One turn moves each row of this set onto another row. After a few examples, where does it send each row asked below?
renor: [  7 -17 -35  -6 -11  18  24  30  -1  21  -8  10 -22]
rar: [ -7 -26  -1   5 -15  28  -8  -7  -2  42 -11 -18 -22]
pumub: [ 10  -6   4 -13  -1   8 -10  10   9  53  -9 -25   5]
mon: [  9  13  -2 -27 -23  22  -4  25  21  39   1 -17 -14]
gete: [  4 -12  -2 -18  -4  24 -13 -13 -10  33  11 -19 -22]
Tofan: [-13 -32 -21  -8 -13  23  -3 -12   3  34   8 -16 -27]
bugos: [  7  -5  -6 -16  -5   5 -14   9  26  46  -8 -22   5]
Kifup: [-12 -31  -5  -1 -16  26 -10   1   0  26 -13 -20 -30]
voza: [ -7   3  -7 -15  -6  29   2   3   7  40  12 -36  -4]
Nimug: [  1 -20 -33  -2 -16   9  27  32  -1  26  -4   8 -16]
Tuzem: [ 11 -17 -35  -3 -11  16  23  28  -4  20 -10   9 -18]
gub: [ -6 -12 -11   6  -2   2  -3  10 -25  21  -5 -18 -21]
Sed: [ 22  -9 -16 -15 -13  13  -4  -4  12  43   0 -25  12]
gafa: [ 10   1 -25 -22 -15   2  14  17  14  24  -1  23 -13]
gobek: [-11 -17  13  -4 -17  21  -2   7 -11  33 -12 -23 -25]
Katol: [  2 -16 -38  -5 -12  24  25  25   1  16  -8   5 -15]
mef: [-17 -23 -23   3   0  15  -8   6  -5  31   4 -11 -35]
Buta: [ -6 -25   2   0 -17  19  -7   4 -11  20 -18 -24 -22]
Buba: [ -4 -14   1 -10 -16   5   7   2 -23  16  -2 -26 -14]
kon: [ -4  -9   2 -23   0  16 -10  16  20  56   0 -22 -12]
Givod: [ -3   4  -8 -11  -6  28   1   0   5  40  10 -36   1]
fupem: [ -2  -2   1 -26  -6   5 -11  18  26  44  -4 -23  -4]
tal: [ 11   1 -29 -11 -19   5  19  18  16  31  -4  22 -12]
lare: [ 24   6 -15 -11 -21  24 -11   8  21  46  -4 -16   1]
salom: [ -3  -4  -3 -39 -15  17   4  20  19  38  11 -26 -14]
Zodot: [  4 -10   2 -20  -5  21 -11  -9 -14  29  10 -20 -22]
Milok: [ 16 -10 -25 -15 -26   4  17  23  13  34  -2  22 -14]
sota: [  4 -22 -35   0 -16   9  26  30  -1  27  -5   8 -13]
zeluk: [ 10   3 -25 -13 -20   3  20  21  14  28  -4  21 -13]
navi: [ 17  -8 -23 -15 -27   2  18  24  10  32  -3  21 -12]
lutu: [  4 -14 -36  -4 -13  22  26  27  -2  14  -9   4 -13]
fir: [ 13   0 -28 -18 -15   2  13  13  13  25  -2  23 -10]

Givod moves to Zodot
mef moves to lare
Where do these go?
fir moves to lutu
fupem moves to Kifup
rar moves to pumub
Nimug moves to Milok
tal moves to Tuzem
Tofan moves to Sed

One turn moves each row of this set onto another row. After a few examples, where does it send each row asked below?
Selof: [-16   9  -9  -7  23 -17   7  -8   1   2 -16 -11   1  10 -12   5   0  -6
  -5   0   2   2 -14   6  20]
nikav: [ -4   1  -1 -17  21  19  -3 -11  -6  16  -3 -10   9   0 -13   7  -2  25
 -11   0  12  23 -12 -13  14]
Bukif: [-17   8 -13   1  25  -2   6 -13   7   5 -14  -8  -7   6   0  14   1  -3
 -10  -2  -3   6 -14  11  15]
beg: [ 10   3   9  -3 -26   2 -13 -20   2  18  36 -15   0   0   6   7 -16  -1
  21  35  -9 -13  -3   3  11]
Gipar: [  7   6   8 -27 -26  -4 -27 -10   8  14  27 -35  15  -5 -13   9   2  19
   4  12  -6  -1   0   9  -8]
vom: [ 11   9   2  -7 -23   6 -10 -20   6  25  40  -6   5  -7   7  21 -17   5
  19  32 -16  -9  -1   7  12]
Pumaz: [ 11   0  11 -28 -31   2 -25  -8  10   8  34 -29   3  -6   0   4  -3   2
  -2  17   2  -5 -10   8  -6]
tima: [-15   8 -10  -8  21 -13   2  -6   6   2 -15 -15  -8   6  -3  10   7  -4
 -12  -6   5   4 -14   6  11]
poto: [ 20   0  -7  -7 -16  12   0 -21  -1  14  31 -20 -11  -8 -24  32   5  12
 -13  22 -19   4   5  27  -7]
mego: [ 24   1  -6 -20 -20  13  -1 -15   5  15  42  -9 -11 -13 -12  33   0   2
 -16  23 -13   2  -5  24  -3]
dode: [ -4   3  -1  -5  24  15   4 -17 -12  21  -2  -3   9   3 -13   7 -10  23
   4  11   7  17  -7 -18  25]
perik: [ 26   8 -24 -21   8   8 -24  -3   5  -6 -10  -8  -9   2  -5   9 -12 -10
  -1 -10   1  -2 -28   3  -7]
funuf: [ 22  -5  -4  -9 -18  22   2 -24   3   9  36  -9 -10  -8 -17  22  -8  -3
 -16  29 -14   2  -5  28   3]
Nif: [ 14   7   8 -39 -29  -6 -22  -4   9  14  38 -22  15  -8  -9   9  -4   6
  -1  16  -1  -2  -9   9  -1]
suf: [-16  10 -10   6  24 -14   9 -11   2   6 -14  -8  -9  10   0  11   0  -6
   1   4  -1  -1 -11   3  20]
tik: [ 24  11 -24  -3  12  -3 -13 -11  -6   2  -9   3  -5  10  -9   6 -25 -15
  25  10  -7 -13 -22  -4  14]
kuroz: [ 20   3   0 -14 -16 -17   4 -15 -15  14  29 -21   4   2 -46  15   0   7
   3  33 -12  -6   5  16  11]
kisir: [ 24   5   1 -23 -20 -16   6 -10 -11  15  39  -8   4  -1 -34  15  -8  -4
   5  37  -8  -9  -3  11  17]
Sizos: [ 16  28  -4 -22  -3  20  -6  10  -6  38  -7 -20  10   4 -16  28 -15 -18
   4   0  -8   8 -10 -20  13]
gazas: [ 23  25  -7 -17  -3  15   3  13 -12  36  -5 -20  -9   3 -20  37  -6 -22
  -2   3  -6   6  -9 -18   9]
lezem: [  5   9   4   1 -20   3 -16 -23   3  24  29 -20   8  -2  -1  17 -11  17
  26  29 -20  -8   7   7   7]
fofu: [  5  -1   1  -8  18  -7   7  -2 -21  15   1 -14 -15   4 -16  11  10  17
  -3   9  20  11  -9 -25  14]
vid: [ 16  28  -5 -19  -2  23  -4   8  -5  39  -7 -18   7   2 -14  30 -17 -18
   4   0 -10   8  -9 -19  12]
zabo: [ 30   9 -22 -22   9 -11 -14  -1  -8  -7 -11  -6  -3   9 -24   1 -15 -15
   9   1   3  -9 -27  -2   6]
rez: [ 23  -3   4 -22 -20  -6   3 -16 -10   6  34 -14   7   2 -40   3 -10  -7
  -5  36  -5  -6  -6  18  15]
ved: [ 28   7 -30  -1  12  15 -11 -14   1   0  -8   3 -19   2  -1  20 -18 -13
   7   1 -10  -5 -23   5   1]
tola: [ 23  26  -7 -16  -2  13   4  12 -13  37  -5 -19  -7   4 -21  36  -8 -22
   1   5  -7   4  -8 -19  11]
zuf: [  4  -2  -4   2  19   8   8  -8 -16  18   2 -10 -24   0  -3  21  10  19
  -5   8  14  13  -8 -20  10]

beg moves to funuf
Nif moves to kisir
Where do these go?
vid moves to gazas
Bukif moves to tima
zuf moves to nikav
zabo moves to tik
poto moves to Gipar

One turn moves each row of this set onto another row. After a few examples, where does it send each row asked below?
zonu: [  0  -8  31  -2 -15 -13  47  31   6 -23   6   8]
bet: [-18  -5  35 -15  -8 -25  48  24  24 -14  -9  -3]
kef: [  8  -4  31   3   4  -4  34  17  31 -32  -4   3]
Kepa: [-10   5 -18 -11   7 -24  40   8   9 -16 -16   3]
tugol: [ -4   2  13 -11  -4 -12  41  37  12  19 -22   8]
ruza: [ -5 -12  32  11   4 -12  18  27   2 -11  16   4]
sut: [ -4 -14  26  -4 -16 -13  47  31   4 -21   8   8]
Daban: [-13   4 -15 -10   5 -23  45   5   9 -17 -22  -2]
kog: [  0  26  -5  11  13  -8  27  28  12 -11 -26 -10]
bure: [ -6  15 -17   2  22 -12  40  25  12  -8   1   9]
rel: [ 11  -7  32  10  10  -6  20  14   5   5 -26  -2]
pabuz: [ -9  -8   2   4   4  -3  46  17  38   5 -17 -22]
zutu: [-14  12 -13   7  -7 -16  40  31  -5  -7 -18 -16]
zesum: [ -3  -6 -17  -3  10  11  32   8  19 -15 -16   8]
Nukun: [  5  -2  33   1  -2  -5  36  19  28 -35   0  -3]
Voda: [-25  -7   7  31   5 -22  40  22   9  -9 -30  -8]
rabo: [-23  13  -3  -3   6  11  25  21  -8  -6  -9 -13]
pada: [-13   3  35   1   9 -14  50  34  34 -10   4  -2]
Zevum: [-29  10  10   7   5  -7   8  39  10  -2 -15  -3]
rikid: [-10  10   5  16  16  -3  45   9  -8  -8 -32  -3]
Zad: [  1  -9  31   5  -1 -24  12  34  24  -4 -11   8]
Duni: [ -7  19 -12  -1  21  -7  41  31  11  -3   3  10]
Meduk: [ -8 -20  14  13  -6   0  30  22   0   6   3 -23]
mufu: [ -3 -21  31  14   1 -23  25   5   9 -22  -5  -5]
daki: [ -3  -7 -15   0   4   4  44  21  -2  -4 -11  22]
zov: [-35 -18  16 -11  -5   3  25  14   9 -16 -14   4]
sarel: [-18 -12  24  21  22   6  44  24  13 -10 -13  20]
nas: [ -9 -27  19  20  -9 -23  34  29  24  -8   2 -12]

zov moves to tugol
kef moves to Daban
Where do these go?
pada moves to zesum
Kepa moves to zonu
Meduk moves to Zevum
nas moves to rabo
ruza moves to kog

